(in the rows, 128 means zero)
name the system of each run:
Kina, trace 1 (8 x 22):
[[130 125 149 125 114 158 187  88 157 129 143 133 127 113  86  72  52 145
  145 124 101 112]
 [140 133  53 144 120  86 149 122 123 124  75 129 111  80 113 156 156 142
  119  97  95  98]
 [121  76 141 118  73 156  82 103 126 139 147 150 110 133 171 144 171 152
  143 130 174 107]
 [115 158 152 106 154 134 140 125 144 112 132 125 121 140 119  59 113 130
  222 131 110 136]
 [174 165  77 141 159  97 101 197 111 136 108 102 131 107 142 145 160 116
  106 102 122 136]
 [114 100 163 142 135 214 113 127 120 157 166 142 139 151 157 129 132 138
   84 127 182 143]
 [ 76 147 107 137 156 128 197 108 138  99 136 136 151 138  85 108  92  93
  162 139 102 136]
 [145 137  81 140  71  74 110 153  93 128  99 148 129 112 139 197 145 109
   98 138 119 132]]
bimuk, trace 2 (8 x 22):
[[145 127 114 117 162 178 120 151 142 137 142 115 114 110 150  70 140 146
  175  91 153 117]
 [103 107 114 117 195 133 162 115 160 105 148  95 124 127 101  91 121 113
  157 110 128 108]
 [101  65  94  93 156 121 142 135 130 105 132 122 114 121 155 146 133  80
  152 130 169 123]
 [ 85 142 125 114 139 133 119 139 118 102 128 149 131 150 155 116 156 101
  211 145 143 150]
 [ 92 152  80 140 117 104 152 144 131  97 165 132 166 138 102 125 114  80
  167 131 113 127]
 [123 109  85 128  90 166 132 162 121 129 186 145 149 121 152 129 104  89
  140 115 173 133]
 [ 82 137 127 145 129 206 149 115 131 127 168 156 150 143 131  81 128 134
  174 116 146 133]
 [ 74  85  75 144 128 140 175  87 147 105 158 136 142 116 100 128 134 117
  148 105 133  89]]
Vul, trace 3 (8 x 22):
[[140  82 170 101 105 125  55 125 127 138 151 127 115 158 176 153 169 133
  120 147 175 123]
 [184 178 163 119 187 137 103 168 136 146 103  93 111 124 134  73 131 162
  140 110 109 143]
 [116 117 108 171 181 141 151 109 124 147 104 119 135 121 106 166 155 150
   33 103 119 119]
 [110  67 196  94 154 152 117 107 146 129 170 116 125 166 141 129 103 105
  101 159 177 135]
 [163 167 168 104 172  58 127 138 148 118 107  83 125 144  91 104  94 119
  139 145  77 134]
 [133 127 125 146 109  80 113 123  98 137  77 138 123 130 130 214 157 124
   45 150 118 143]
 [140 135 223 113 116 169  67 133 115 153 146 140 126 175 167 121 134 147
  116 158 164 164]
 [187 178 159 153 168 121 121 129 153 154 126  85 131 124  87  81 115 184
   86  98  80 116]]
bimuk, trace 4 (8 x 22):
[[163 119 133 127 126  81  95 132 148 131 158  92 139 135 110 137 130 131
   91 124 117  99]
 [168 119 171  95 116 141 124 137 125 146 107 130 100 120 151 115  82 134
  120 142 139 147]
 [120 162 137 151 178 140 148 124 117 138  83 129 124 131 118 129 143 146
  103 125 103 150]
 [135 105 137 132 136  90  97 119 134 131 139 107 135 146 120 166 154 125
   78 135 131 114]
 [151 129 181  99  94 115 109 120 121 134 105 140 106 138 147 130 108 135
  133 159 126 143]
 [136 178 126 151 134 116 147 134 113 134  80 134 129 119 111 136 124 136
  106 129  88 146]
 [159 128 131 144 128 109  90 149 129 147 144 109 139 137 127 158 144 138
   63 120 133 125]
 [154 130 198 115 116 141 110 111 130 147 120 126 112 142 130 112 102 156
  107 148 126 140]]
Das, trace 5 (8 x 22):
[[130  91 183  77 245 137  85 134 171 118 153  65 106 157 148  64 163 130
  178 119 165 116]
 [146 103  51  84 172  73 171 185 141  95 134  86 120  90 119 112  78  49
  166 115 129 119]
 [ 77 123 110 159 147 161 125 169 120 123 218 131 198 179 131 156 122  62
   88 139 173 151]
 [ 85 142 165 147 219 145 189  72 160 117 132 105 144 152  63  86 108 142
  118 127  87 122]
 [130 151  38 158  62  92 186 124 129 114 130 149 149  86  82 141  87 113
  134 106  83 101]
 [ 92 178 143 194  78 194  90 121 108 145 180 174 178 172 135 129 167 155
  121 129 139 142]
 [139 162 138 140 187 153 151  93 145 136  69 116  91 101 107  68 162 197
  155  98  81 114]
 [165 104  28 134  52 128 128 160 124 132 138 143 117  59 150 134 126 128
  147  83 147  94]]
sug, trace 6 (8 x 22):
[[143 147 150 113 111 144 208 119 117 137  80 152 108  99 107 111  25 118
  120 144  99 159]
 [ 79 145  98 172  78 115 167 109 104 121 132 168 168 145  97 195 115  98
   76 150 108 142]
 [125 111 186 126  50 101  87  78 145 123 184 139 146 173 110 137 116 140
  122 164 124 110]
 [195 146 157 103  58  78 111 133 119 140  83 130  97 105 132 131  84 148
  131 148  92 132]
 [145 119 104 148 107  94 119 130 100 142  77 137 120 113 134 207 149 130
   42 136 123 135]
 [110  64 183 117 126 124 117  50 139 133 116 127 104 145 125 160 148 158
   74 150 138 105]
 [121  93 157  77 109  92 167  79 130 112  68 142  80 112 127 134  90 119
  153 162 111 129]
 [101 128 127 115 123  55 148 127 108 108  90 138 138 144 113 198 108  71
   98 176 106 157]]
Das, trace 7 (8 x 22):
[[130  63 134 101  74  81 104  88 151 114 164 122 123 138 125 151 129 122
  127 146 143  89]
 [118 167 182 102 120  91  97 137 125 109 130 129 136 172 133 117 124 105
  189 174 114 156]
 [171 175 115 137 175  83 115 182 114 136  86  98 130 124 122 146 134 114
   91 123  98 150]
 [182 109 144 134 110 158 122 152 132 161 163 109 135 118 127 131  76 134
   49 117 150 126]
 [103 103 175 103 128 181 177  95 118 130 101 159 101 130 139 120  70 123
  125 156 139 158]
 [ 86  97 105 123 113  85 155  90 109 107  69 156 110 120 129 195 154 111
  114 151 115 126]
 [135 123 164 131  76  70  65  96 138 124 159 122 144 167 117 156 161 146
  113 154 117 104]
 [179 188 190 107 127  93  97 149 130 138 107 110 120 142 124  88 105 143
  163 150  90 149]]
sug, trace 8 (8 x 22):
[[151 170 128 123 139 100 108 138 147 120 132 105 126 126 112  75 136 148
  189 112  94 117]
 [164 127  65 129 136 121 112 194 121 134 141 108 131  99 146 138 131 105
  113  96 153 123]
 [129 128 158 148 185 193 108 139 131 157 143 116 133 146 145 112 151 152
   90 111 157 142]
 [111 124 106 133 141 176 168  97 141 126 113 143 108  97 120  77 132 159
  178  98 119 104]
 [ 88 122  80 122 121 149 142 164 108 109 147 153 141 129 160 136 135  75
  181 133 165 151]
 [115 188 162 149 162 134  87 150 132 127 161 117 163 176 125  99 165 126
  162 138 121 149]
 [175 149  81 134 129 109 107 154 157 126 155  93 131  99 113  79 136 153
  164  82 111  87]
 [161 110  96 128 147 184 112 195 113 152 147 120 125 106 172 128 127 114
   95  96 184 140]]
pavip, trace 9 (8 x 22):
[[123  88 109 111  70  89 137  75 153 107 142 136 117 110 104 128 120 138
  162 134 114  80]
 [164 176 112 119  91 123 105 181 106 132 103 146 117 107 159 109 123 129
  184 125 121 152]
 [106 179 128 173 179 167 149 117 129 137 113 126 142 133  97  96 152 161
  125 103  97 133]
 [120  73  87 133 112 166 158 109 150 128 173 126 130 102 118 115 107 129
  122  98 155  86]
 [133 118 170  90 124 166 113 155 118 134 138 139 113 143 175 103 103 114
  177 149 171 158]
 [ 65 138 155 132 160 125 146  77 126 105  88 149 120 155 117 131 169 137
  164 151 105 140]
 [124 114  60 130  81  89 116 119 142 107 150 133 135 106 120 130 160 127
  179 106 124  82]
 [173 189 133 123 133 140 114 181 132 134 139 111 127 120 132  63 101 136
  181 110 110 140]]
pavip, trace 10 (8 x 22):
[[ 75  56 112 127 108 159 133  85 140 114 182 146 141 141 133 143 138 113
  133 133 173 103]
 [137 123 178  83  85 101  83 124 128 114 133 136 107 153 158 108 125 123
  198 168 137 137]
 [107 185 116 142 132  94 149 101 117 110  62 146 119 124 104 126 156 146
  174 137  67 134]
 [136 147  38 169 106 134 128 148 133 130 157 128 153  95 114 117 155 145
  144  73 119  92]
 [165 145 156 125 148 195 136 163 143 153 175 108 133 123 130  53  74 145
  135 101 143 133]
 [ 67  94 150 119 154 198 200  83 122 127 109 159 114 133 127 124  97 116
  128 145 149 150]
 [ 77  81 118 117  82 136  93 100 123 108 153 162 128 150 170 154 184 112
  178 147 174 117]
 [147 163 171 105 117  71  84 111 144 110 115 119 110 144 123  87 158 157
  215 144  88 117]]
Vul, trace 11 (8 x 22):
[[134  32 109  87 122 144 157 109 123 129  97 134  81  86 161 162 104 113
   96 125 179 115]
 [ 78 155 181 102 178 125 141 104 135 100 106 129 121 168 127  88 140 115
  215 161 111 156]
 [142 152  74 162 119  47  86 141 132 117 142 104 160 132 100 167 184 126
  105 114  94  94]
 [157  92 128 103 103 176  99 184  94 151 124 145 107 114 202 156 121 109
  103 132 196 162]
 [113 200 167 155 189 191 157 133 134 138 128 127 147 148 103  56 111 153
  158 120 100 158]
 [121  92  75 167 114 100 153  89 152 126 164 109 156 112  72 163 122 131
   50 102 111  74]
 [129  52 166  55 104 130 137 127 126 117 121 138  88 128 174 136  71  86
  151 168 176 143]
 [119 219 152 133 152  75 130 125 126 110  82 127 132 147  98  98 144 138
  198 147  52 150]]
Kina, trace 12 (8 x 22):
[[152 120 100 108 150 125 157 150 118 131  75 123  94  86 141 127 114 124
  127 111 126 135]
 [107  79 129 112 156 140 120 118 120 129 105 132 102 128 161 154 163 126
  119 131 161 128]
 [108 100 148  91 151 114 137 129 135 107 132 117 116 142 136 118 112  92
  165 152 148 142]
 [160 136 135 102 154  97 129 161 116 127  88 113 110 120 143 139 106 105
  121 143 125 152]
 [133  98 165 114 172 138 125 121 127 138 109 114 109 135 143 145 132 129
   76 135 148 141]
 [114  84 141 101 163 115 160 112 148 113 134 107 120 135 114 129  95  94
  120 141 136 123]
 [150  98 115  95 123  96 153 132 123 126  89 125 100 103 132 155  91 100
  111 137 127 130]
 [128  82 166  95 147 125 130  99 128 134  83 129  85 122 147 146 132 139
  110 144 141 131]]

runs to name:
trace 13 (2 x 22):
[[ 72 132 161 158 171 191 111 104 144 129 187 133 164 179 123  96 170 144
  148 121 148 127]
 [108  68 141  89  90 111 157  63 161  99 149 133 108 121 106  99  93 129
  186 143 129  87]]

pavip
trace 14 (2 x 22):
[[ 92  68 126  73 140 137 115 114 151  97 153 127 100 132 163  88 153 109
  238 133 174 106]
 [ 94 133  75 111 189  71 110 169 130  87 138 103 143 141 134 133 183  70
  200 128 136 129]]

Das
trace 15 (2 x 22):
[[ 83  64 117 117 108 128 146  76 148 105 164 136 131 136 115 133 129 114
  155 135 150  94]
 [152 144 107  97  79  88 138 140 119 114  96 141 108 103 137 116  97 114
  190 139 108 134]]

Kina
trace 16 (2 x 22):
[[116 162 100 172  59 123 140 151  99 134 162 165 180 143 114 176  98  94
   85 147 121 153]
 [111 167 199 162 158 167 132  82 128 151 109 139 137 161 103 115 141 183
   88 136 101 144]]

Das
trace 17 (2 x 22):
[[ 79 113 118 134 175 133 128 109 145 108 155 116 142 150 118 119 170 117
  156 126 139 115]
 [126 113 118 101 110  97 136 129 147 106 161 119 133 132 118 104 103 103
  183 133 129 111]]

pavip
trace 18 (2 x 22):
[[100 152  87 137 201 175 141 192 128 114 163 114 155 140 143  84 139  84
  184 103 156 152]
 [110 161  78 154 138 163 150 198  88 138 121 154 159 125 155 167 123  73
  101 130 151 181]]

Kina
trace 19 (2 x 22):
[[149 142 149 128  96 123  74 109 147 132 156 123 127 134 126  89 161 175
  171 118 119  97]
 [159 167 115 115 138 133 114 179 120 129 106 123 112 105 154  91 130 131
  187 114 123 144]]

Das
trace 20 (2 x 22):
[[128 158 133 158 159 188 122 188 100 155 151 137 160 150 149 142 120 105
   73 126 164 177]
 [108 155 140 172 132 176 136  77 148 139 148 134 139 135  93  80 153 193
  141  97  99  96]]

sug
trace 21 (2 x 22):
[[ 82 131 108 152 132 171 164 145 108 130 155 153 168 145 125 155  99  80
   98 139 150 160]
 [126 142 141 124  92 127 143 137 143 116 189 131 162 148 104 101  65  97
  151 144 123 133]]

Vul
trace 22 (2 x 22):
[[ 93 177 152 127 138 159 113 164 103 120 129 155 145 164 159 112 148 108
  191 154 142 174]
 [ 78 138 134 156 135 122 145  59 154 105 150 132 149 149  80 101 154 152
  164 127  89  98]]

pavip
trace 23 (2 x 22):
[[182 107 154  64 182  51  71 156 125 122  53  85  67 114 172 147 176 127
  140 139 136 135]
 [137  91 118 113 250  90 144 123 138 126  62  76  94 114 118 159 164 127
   68 114 120 120]]

sug
trace 24 (2 x 22):
[[ 56 223 122 185 148 161 139 136  86 122  96 182 164 164 131 139 190 128
  172 143  98 179]
 [109 124  77 142  92  80  74 112 165  94 211 114 162 139 104 106 192 133
  203 105 126  64]]

sug
trace 25 (2 x 22):
[[ 97  47 106 104 150 174 208  74 141 123  97 138  87  85 127 122  93 124
  130 115 151 108]
 [100  94 114  98 125 151  82 164 107 116 139 150 116 141 200 137 184  94
  194 138 198 143]]

pavip
trace 26 (2 x 22):
[[ 89 212 184 142 105 141 149 115  85 129  64 182 130 159 130 135 119 130
  160 178  85 195]
 [143 160 127 188  48 120  71 101 137 145 185 140 172 150  98 142 169 181
   93 113 107  89]]

Vul
trace 27 (2 x 22):
[[143 148 153 148 162  90  96 117 136 135 118 102 133 145 111 142 166 154
   88 128  99 121]
 [174 111 168 100 106  86 107 123 133 135 114 114 110 131 130 146  94 128
   89 150 120 129]]

bimuk
